One hidden turn or mirror swaps the rows below in pairs. Which row is each named row swapped with?
The rows were stretched afterwards, more along some directions than others.
K124: [  0  14  -8   2   2   0  -5  -8   6   5   6   1   5 -11  -3 -11   6  -3
  -1  -2]
K833: [ -1  15 -11   0   1   5  -2   5  -5   9  -1   8  -7  -7  11   7   0  -2
   5   0]
K689: [ -2   3  -5  -9   5   2   8  21   6   6  -4 -10 -10   0   0  -8  -2  11
  -3   5]
K695: [ -3   4  -5   2   6   3   4  12  -5   7 -11  -3  -4   3  -6  -3   2   6
   3   2]
K976: [  6   2   7 -18  -1   2   7   5   1  -4   6  -5  -1  -1  10  -9   5  10
  -8  -3]
K150: [ -2   2  11   4 -13   3  -3   0  -1  -5   5  -8 -11  -2   0  12   5   0
   1  -8]
K836: [  6  -1   3 -18   1   4   2   2  -2  -2   6  -3   0  -4   6 -12   2   7
  -6 -10]
K739: [ -4   1  -7   4   2  -3  -4   3  -5 -11  -4  -7  -4  -2  17  11  -2   3
   4   8]
K218: [ -1   2   7  -2 -16   2   1   2   5   2  12  -9 -16   3   4   7   6   6
   1  -7]
K353: [  9  11   5  -1   6  -3  -3  -2  -1   6  10  11   2  -4  -5 -21  -1   0
  -6   3]
K820: [ -3 -11  -8  -2  -2  10  -6  -6  -8  -1  -5 -15   8  -9   6   7   4   1
  -4 -12]
K762: [  7   7   9 -21  -1   1   9   8   2  -1   6  -3  -4   5   5  -7   4  10
  -9   2]
K41: [  0   8  -9   5   8 -10  -5   0   2 -12   1  -6  -5  -4  10   0  -5   1
  13  11]
K558: [ -7 -13   7  -6   7  -5  20   6   2  -9  -1   4  -5  12  -2   2   0   2
   4   4]
K548: [  2  10   2  -1 -10   6  -6  -7  -2  -4   5 -13   1 -12   0   4   0  -5
   1  -8]
K534: [  1   8   2  -4  13  -4  10   5  13   5   0 -13  10  -6  -7   1  -7  -5
  -7   2]
K744: [  0 -12  -4  -2  -9   1   6   8  10  -2  -8   3 -12   8  -1  -3  -1   6
  -1   8]
K984: [ -1 -11  -1  11  -7  -7  -8 -23   0 -18  -4  -7  14  -4 -10  -2   7  -7
   2  -9]
K897: [  9  12  10   3   2   2  -3  -1  -5  12   6   4   5   1  -6 -16   5  -1
  -4   2]
K446: [ -3   5 -12  -2  -3   5  -2   2  -3   0 -13  13  -9  -4  -1   5  -1   3
  10  -7]
K96: [-5 -8 -2  8  5 -5  0 -2  2 -9 -8 -6 11  1  0  2 -1 -3  7 -1]
K396: [ -2  -1 -11  -9   3   2   4  14   3   2  -8  -9  -1   0  -3  -8  -5  10
  -3   3]
K165: [ -6   4   3  -6 -10   8   0   3  -1  -1   5 -11  -5  -3   2   5   2   1
  -7  -8]
K9: [ -1   9 -11  -1  -1   7   6   2  -3   8 -10   3   0   3  -1   9   4  -2
   8  -2]
K477: [  2   5   0  -6   9  -3  13   5  12   2  -5 -19  12  -3  -9   3  -3  -3
  -7   5]
K211: [  0 -11  -1   2  -3  -1  -1 -12   0  -9  -7  -3  20   4  -3  -8   6   0
   0  -7]
K541: [ 11  12   4   4   3  -2  -6  -5  -3   4   4   8  10  -4  -6 -18   0  -2
  -5   6]
K109: [-1  9  4 -5 -8  0 -1  4  7  2  8 -2 -5 -2  2  4 -5 -2  1  0]
K464: [  5   6   9   1  -1  -2  -5   0  -2   3   8   7  -4   1  -3 -15   8   0
  -8   6]
K632: [ -5   7  -5   1   1   4   3  10   2   0  -4  12 -12   9   5  -2   3   7
   4   0]
K901: [  4 -12  -4  -3  -7   3   3   8   4  -6 -11   3 -10   2   2  -3  -3   3
   1   5]
K332: [-9  0 -5 20  2 -7  0 -4 -4 -5 -7  3 -3  8 -7  4 -2 -9 18 -1]
K779: [ -7  -1   1  20   2   0  -1  -1 -12  -3  -5   4  -6  12  -6   8   5  -5
  17   2]
K497: [ -1 -10   3  -3   2  -1   7   3   0  -7  -4   6  -8  -2   0  -8   4   2
   9  -6]
K785: [ -6 -10   2  -6 -14  -4   6   2  12 -18  -1  -9  -6   2  -8  -6   2   5
   4   3]
K420: [-1 -6 -3  5 -2 -7 -6 -9  5 -3  3 -4  9 -1  4 -5 -3 -2  2 -4]
K17: [  2  12  -9   4   0   1 -13  -1 -10  -3  -1  -9  -4  -8  16  13  -1  -1
   2   8]
K752: [ 10   4   8 -13  -1  -4  -1  -2   6  -9  10  -6  -2  -3   4 -19   2   9
  -1  -2]
K230: [ -9  -9   1   1   3  -6  10   4   2 -10   0  -5 -15  -3   1   2   4   0
  10  -3]
K654: [ -5   7 -11  -3   5  -1   1   7  -3  -1   2 -12  -7  -6  11  21  -8  -1
   7  13]
K185: [  2  13   0   4   0  -2  -5 -14   3   9  12  -2  10 -10  -8  -7   9  -6
   4  -2]
K678: [  6  -5   2   2  -5   1   1   7   5  -3  -3  -1 -11   0   3  -2   2   1
  -3   7]
K67: [ -5  -3  -9   5   7  -5  -4   3  -6 -13  -5   1  -4   0  10   7  -6   1
   8   5]
K972: [ -4  -3   6  -9 -13   4   3   7   2  -9  -3  -2  -4   3   3   3   1   9
  -3  -6]
K272: [-10 -14  -3  -3 -11  -3   8   3   6 -13  -7  -6  -9   6 -10   1   7   9
  13   2]
K513: [ -4   6 -10  -1  -2   9   1  -1  -7   3  -8  13   0   4   1   0   4   1
  -1  -5]
K574: [  6  -1   6 -20  -5   7   2   2  -2  -1   5   3  -1   1   4  -6   4  13
  -8  -4]
K633: [ -6  -9  -3  -9   0  -6  15   3  12  -5   0 -10  -8   4  -6  -4   6   0
   4  -2]
K328: [ -1   3  -9  -9   2   1   4   3   0   3 -10 -13  12  -1 -10  -4   3   2
  -5   2]
K817: [ -3   6 -13   2  -5   0   6  -8  -4  -1  -8  -2  -2  -1  -6  16   2  -1
  15  -5]
K724: [ -7 -16  -4  -9   2  -8  16   2   5 -12 -10   3 -10   3  -6  -5  -1   7
  12  -8]
K821: [  2   0   3  -2  -4   8  -1  -7  -6   6  -2   5  -1   0 -11 -18  11   4
   0 -27]
K810: [  3   7   4   0   1  13  -1  -7 -13  11   1  -6   4  -4 -11  -6  14   1
   2 -23]
K266: [  0   8  -1  -7   6  -3  12  -3  14   7   2 -19  11  -9 -13   4  -5  -6
  -6   0]

K266 pairs with K744
K420 pairs with K724
K534 pairs with K901

